In the rows, 128 means zero.
The rows of D fall into 4 groups, and each row is roughly a mix of its group's hidden directions; some rows fit no group.
D, 128 rows:
[[109 162 122 180 122 147 169 146 143 142]
 [157 140 184 111 143 158 101 112 151 122]
 [139 108 144 171 137 138  91  97 129  85]
 [133 125 123  88 179 165 126 131 140  92]
 [161 136 161 104 151 133 106 154 177 119]
 [116 112 133 138 108  96 176 149 162 162]
 [112 126  70 134 122 109  90 155 105 115]
 [187 159 148 104 115 155 127 150 127 143]
 [ 96 121  65 146 154 117 154 122 126 140]
 [174 141 120  79 153 163 112 135 138 121]
 [183 140 115 165 169 116 128 126 106 126]
 [ 76 122 132 177 110 111 118  97 116 131]
 [172 131 133  66 126 121 128 130 134  95]
 [110 113  96 166  88  94 152 131 151 140]
 [ 94 104  66 132 118 137 128 155 107 136]
 [ 75 113 120 163  84 128 122 135 147 147]
 [121 161 133 108 148 174  93 110 105 100]
 [159 128 136 151  84 103 140 161 131 168]
 [118  97 158 178 125 138  96 101 131 103]
 [109  81 159 122 132 121 159 136 170 154]
 [ 74  94 134 158  89 131 133 137 114 141]
 [124 137 139 157 141 176 180 141 151 134]
 [149 170 107 104 129 124 147 157 176 142]
 [141 171 169 109 151 130 173 145 132 127]
 [110 103 137 130 133 166  69 112 126 100]
 [134 125 157  95 103 133  84 132 170 101]
 [120 140 105 143 134 172 185 145 151 134]
 [ 86 130  64 154 121 130 115 115 124 139]
 [156 178 112 125 122  99 160 143 108 159]
 [133 169 126 153 113 124  97 158 105 173]
 [176 131 144  84 156 148 116 132 100 108]
 [126 113 120 108 175 139 135 114 141  69]
 [102  81 128 123  97 113 118 165 152 157]
 [151 165 116 158 182 117 134 124 111 102]
 [ 81 109  99 172 141 138 117 133  97 145]
 [ 96  94 115 113 158 145 138 135 130  73]
 [158 154 157 108 110 155 142 116 179 146]
 [154  91 141 170 120  93 124 130 107  91]
 [172 146 126 156 170 110  86 122 122 122]
 [113  54 148 121 135 133 111 125 121 108]
 [128  69 140 134 124 124  80 129  96 126]
 [ 99 151  95 111 168 162 120  97 130 106]
 [ 94 103  77 144 131 106 133 168 116 131]
 [ 97  82 154  85 103 132 116 133 103 130]
 [181 154 108  90 127 113 156 125 106 117]
 [150 143 101 125  94  81  99 118 109 158]
 [134 119 141 125  91  90 129 176  94 150]
 [126 163 154 114 147 163 103 116  82 107]
 [113  92 119 170  87 101 104 134 103 126]
 [ 89 100 173 103  96 143 140 117 151 123]
 [ 82 126 137 184 105 109 118 108 114 136]
 [102 118  97 102 166 155 123  98 125  90]
 [121 155 135 184 136  92  90 128 114 127]
 [ 88 121  69 148 141 138  97 118 115 130]
 [121 100 123 109 167 131 135 110 138  66]
 [152 140  87 150 141 154 183 127 145 129]
 [117  71 113 163 117 125  99 101 142 110]
 [130 128 186 126  98 166 106 122 153 139]
 [126 153 115 136 189 137 127 104 118  88]
 [166 174 112 106 151 142 105 127 100 102]
 [122 158 119  92 113 129 124 171 143 177]
 [ 90  88 150 114 147 148 144 127 140  82]
 [100  61 156 114 136 135 128 122 106 114]
 [139  82 112 105 166 141 131 122 121  80]
 [128 153 141 111 141 193 149 138 106 150]
 [112  81 141 147  93  94 138 165 139 137]
 [ 99 155 120  86 108 139 134 168 137 166]
 [ 77 122 146 101  84 144 141 127 158 136]
 [167  99 131 100 120  88 100  92 116 125]
 [175 129 119 143  95 106 126 118 113 179]
 [175 108 134  93 135 105  86 106 110 132]
 [138 172 143 102 143 165  93 144 121  96]
 [151 141 180 101 105 138 115 103 164 115]
 [147 138 117 143 183 117 101 109 138  84]
 [148 140 165 104 121 168 139  76 133 131]
 [130 128 164 111 155 155 100 117  76 109]
 [ 73 140 140 107  85 130 156 144 146 131]
 [102  93 130 152  99  97 157 134 139 169]
 [146 179 138 132 100 101 111 115 136 173]
 [127 104 134  66 119 114  83 121 115 127]
 [103 158  94 130 131 155 144 105 180 119]
 [131 158 116 143  81  90 117 125 121 171]
 [180 134 123  74 149 146 133 140 116 114]
 [145 121 185  93 129 140 106 105 141  99]
 [144 150 107 140 189 139 124 108  95 109]
 [ 78 124  91 167 111 142 133 111 126 156]
 [156  95 158 136  90  96 135 159 113 149]
 [118  79 123 139 157 141 155 123 128  76]
 [142 102 126 106 141  90  80 111 104  98]
 [161 107 138  88 144 102  87 100 118 112]
 [146 122 110  96 119  79  85 102 113 119]
 [102  75 125  91 141 140 129 128 126  85]
 [129 138 112 189 139 133 178 125 140 114]
 [162 161 120 154 180 134 106 112 105 131]
 [172 138  93 144 156 114  79 129 122 134]
 [144 199  99 134 127 130 140 117 141 148]
 [105 162 117 153 151 167 167 148 151 116]
 [161 146 110 154 173 124  98 106 154 105]
 [146 103 167 130  87  93 113 159 122 151]
 [ 89 133 116 100 157 169 116  90 135 108]
 [110 125  70 115 120 100 172 109 135 124]
 [120 140 104 125 177 166 131  86 131 103]
 [192 107 149 161 148 109 119 126 116 129]
 [ 84 103 144  92  82 145 131 128 145 141]
 [111  98 130 136 117 104 174 134 171 160]
 [171 114 163 148 102 111 114 144 118 171]
 [124 185 129  94 132 153 125 147  99 100]
 [133  73 134 159 147 123 121  79 119 129]
 [106  88 115 146 108 104 165 129 173 139]
 [152 132 141 120 102  87  80 117 105 159]
 [176 140 181 108 159 142 143 124 135 128]
 [139 131 166 100 121 170 108  79 128 117]
 [ 98 136 155 126  75 121 162 152 145 148]
 [185 143 148  83 152 148 139 124 125 120]
 [110 159 157 127 124 164  90 136 100  91]
 [166 150 154 110 142 114  85 127 157 160]
 [147 166 141 146  94 112 117 128 126 185]
 [100 149 118 117 111 173 164 155 149 156]
 [132 156 143 129  82  98 108 121 127 178]
 [ 94 112 144  98  87 159 149 127 116 163]
 [179 133 144  90 157 161 134 154 128 133]
 [ 72 109 113 166  92 106 126 134 130 134]
 [114  94 122 132 128 157  77 119 171 112]
 [ 78 108  99 155 113  94 161 121 132 133]
 [106  81 143  95  78 138 125 130 144 144]
 [128 177 143  91 139 132 171 150 124 151]
 [ 92 149  98 109 159 170 136  97 129 112]
 [107  74 157 127 125 144  90 136 116  98]]
In each list below, one row fits none of the groups, and each other row fits one group, some only roughly. Which row is it?
- q710: [102 142 113  82 112 129 161 177 124 137]
- q778: [141 137 175 161 100  93 151 155 117 141]
- q370: [162 146 174 127 142 147 147 143 169 152]
- q628: [ 83 113 173  99  89 133 123 132 132 144]
- q289: [142 122 140 100 150 170  84  92 117 110]
- q154: [ 71 130 110 126 145 182 123 114 129 123]
- q21: [101 148 115 122 170 164 161  99 109 110]
- q671: [164 141 181 129 124 172 115 135 121 152]
- q257: [ 94 143 163 109  84 147 138 140 118 166]
- q168: [163 149 147  98 123 171  89 105 123 119]
 -> q154
- q994: [ 85 142 102 176 127  94 120 104 141 134]
- q924: [130 197 121 114 123 124 166 137 108 135]
- q177: [177 158 176 104 122 128 123 139 153 128]
- q660: [127  66 128 142 138 138 103 101 110  94]
- q561: [ 85 145  97 114 104 144 138 144 178 128]
- q969: [ 97 101 131 141 146 140 174 120 145  81]
- q469: [ 83 148 118 109  79 133 132 147 156 150]
- q312: [103 109 123 149  85 113 132 166 174 125]
- q174: [ 81 103 107 145 103 103  96 123  98 112]
- q661: [109 115 116 135 183 177 128 134 129  97]
 -> q661
- q791: [142 141 139  92 164 143 137 102  74 134]
- q239: [ 98 129 141 116  81 134 152 133 181 139]
- q318: [177 150 142  81 110 146 127 141 157 135]
- q375: [ 82 133  99 161  83 115 142 112 122 141]
- q535: [182 125 164  83 123 107 128 112 123 124]
- q935: [ 88 125 134 181 108 125 145 117  97 156]
- q976: [ 94 131  70 143 117  93 107 139 132 110]
- q508: [122  82 127  94 173 145 147  99 138 119]
- q300: [129 127 132 144 186 155 131 132 135  77]
- q860: [167 134 183 107 125 165 148 115 123 127]
- q639: [156 107 182 156 112  92 141 143 126 137]
- q984: [ 71 119 141  89 101 157 142 116 124 137]
 -> q535
- q708: [116 120  73 126 145 110 169 160 147 141]
- q530: [114 145  68 132 142 166 159 110 127 130]
- q871: [103 131 134 114 162 177 154  87 129 116]
- q112: [153 114 182  89 118 138 143 141 161 121]
- q764: [150 145 119 105 156 190 114 122 119 103]
- q346: [128  73 157  86 120 127  95 127 111 131]
- q900: [127 135 130 175 107 153 173 146 133 163]
- q751: [160 131 192 113 103 152 131 145 140 138]
- q569: [128 162 135 102 175 155 157  98 110 123]
- q60: [ 87 120  79 140 139  94 118 106 145 104]
- q682: [113 111 113 143  86 100 155 168 161 120]
- q823: [ 82 115  91 159 105 125 146 141 103 155]
 -> q764
- q987: [ 90  66 134 147 129 143 108 104 125 119]
- q172: [158 152  74 147 170 142 127 112 126 123]
- q741: [ 85 129  91 173 137 109 107 116 101 135]
- q557: [110 107 139 149 152 155 177 122 153  91]
- q521: [135  90 121 167 144 128 116  74 118 104]
- q48: [171 122 124 151 142 114  84 125 104  86]
- q659: [167 131 189 118 149 114 141 124 148 109]
- q254: [151  88 157 132  93  93 107 153 151 132]
- q39: [125 142 110 133 120 160 191 165 135 128]
- q621: [159 117  74 144 160 113  99 130 140 104]
 -> q39
- q248: [139 117 158  96  97  90  91 101 125 150]
- q278: [154 148 147 108 178 153 121  92 102 130]
- q205: [159 173  93  91 154 131 143 129 149 138]
- q442: [148 115 120  85 178 164 120 147 141 124]
- q674: [ 63 141 136  96 105 147 151 128 121 134]
- q449: [131  99 109 141 148 161 147 119 106  71]
- q947: [118 135  89 155 148 153 184 138 138 111]
- q736: [ 83 147 165 110  84 133 146 138 122 152]
- q171: [ 97 121  97 145 100 117 114 183 152 135]
- q283: [157 135 172  95 111  92 127 116 142  94]
 -> q449
- q729: [125 150 123 129 106  86 109 132 131 190]
- q620: [164 127 171  89 157 153 123 121 154 116]
- q638: [ 88 122  86 163 126 113  94 116 101 114]
- q964: [ 92  82 145 148 140 141 124 147 108  85]
- q580: [185 160 150  91 136 140 133 120 153 124]
- q426: [151 107 182 146  94 100 121 138 150 145]
- q183: [159 153 191 136 126 151 140 112 145 143]
- q476: [137 148 105 123 180 142  85 102 132 104]
- q106: [159 176  79 113 136 114 138 127 154 122]
- q461: [168 152 160  99 122 175 122 113 151 129]
- q673: [ 80  99  84 140 117 100 140 126 111 107]
 -> q729
- q619: [118 110 130 157 119 107 178 117 164 164]
- q169: [182 145 132  99 159 135 127 172 125 128]
- q485: [133 173 108 112 110 108 173 165 139 137]
- q749: [ 78 140 102 155 104  87 120 140 117 149]
- q73: [119 151 134 104 135 158  92 128  75 100]
- q158: [116 178 165 110 149 163 114 129  99 131]
- q204: [133 119 129 152 105  99 133 155 190 149]
- q78: [161 123 130  76 169 130 157 112 136 110]
- q857: [168 154 166 100 147 140 116  93 150 114]
- q334: [119  81 179 138 144 146 109 117 100 115]
- q519: [ 96 114 147 176 111 111 164 118 161 131]
- q13: [116 126 149 182 111 101 163 124 141 160]
- q313: [ 86 124  98 175 141  88 114 118 137 124]
 -> q749
- q19: [ 95 108 116  72 128 131 134 117 152  90]
- q452: [119 121 159 139 122 105 160 152 181 157]
- q801: [140 153 153 171 104 105 105 138 110 169]
- q941: [112  80 125 172  97  97 135 130 152 132]
- q814: [165 110 174  89 101 128 127 112 153 127]
- q9: [146 120 160  86 153 167 120 124 167 121]
- q515: [156 142 121 117  96 119 100 140 108 186]
- q701: [154 151 189 133 114 126 105 134 163 134]
- q323: [ 93 110 100 161 162 122  93 162 128 130]
- q99: [ 98 120 101 162  76 108 142 153 128 144]
- q153: [105 113  87 151 172  93 106 129 113 116]
- q79: [122 161 107 158  66 103 129 130 121 132]
 -> q814
- q526: [147  75 150 117  98 102 104 117 104 149]
- q630: [148 161 134 113 137 107 170 155 166 156]
- q607: [128 166 129 159 185 133 145 115 110 105]
- q934: [ 99  86 158 170 129 134 128  89 124 116]
- q888: [103 178 140 138  96 106 102 130 130 167]
- q224: [117 113 152 159 122  97 176 121 136 169]
- q927: [103 156 108 167  77 112 122 126 140 152]
- q124: [197 120 130  97 145 144 121 135 107 118]
- q852: [113 113 142 179 105 105 131 108  80 129]
- q652: [166 195 141 134 139 121 138 149 131 144]
- q550: [132 123 129  87 144 146 120 127  69  94]
 -> q124
- q198: [144 189 100 151 100 102 136 135 120 140]
- q597: [123 149  98 171 151 153 165 160 132 111]
- q2: [ 73 121 122 118 112 131 179 132 123 159]
- q840: [143 147 123 118  82 136 131 144 125 190]
- q43: [ 93  70 155 137 133 143 121  93 128 123]
- q640: [124 147  75 130 159 156 122  96 157 113]
- q62: [106  90 132 124 102  83 148 128 171 138]
- q345: [116 175 119 108  86 114 127 127 150 169]
- q915: [126 205 124 117 119 136 146 150 130 133]
- q89: [126  80 148 124 165 125 126 120 129  75]
- q767: [ 66 101 104 146  99 115 138 108 123 126]
- q320: [113 133 141  91 171 169 131  90 113 117]
- q929: [ 93 140 121 162  70 124 107 123 104 136]
 -> q62
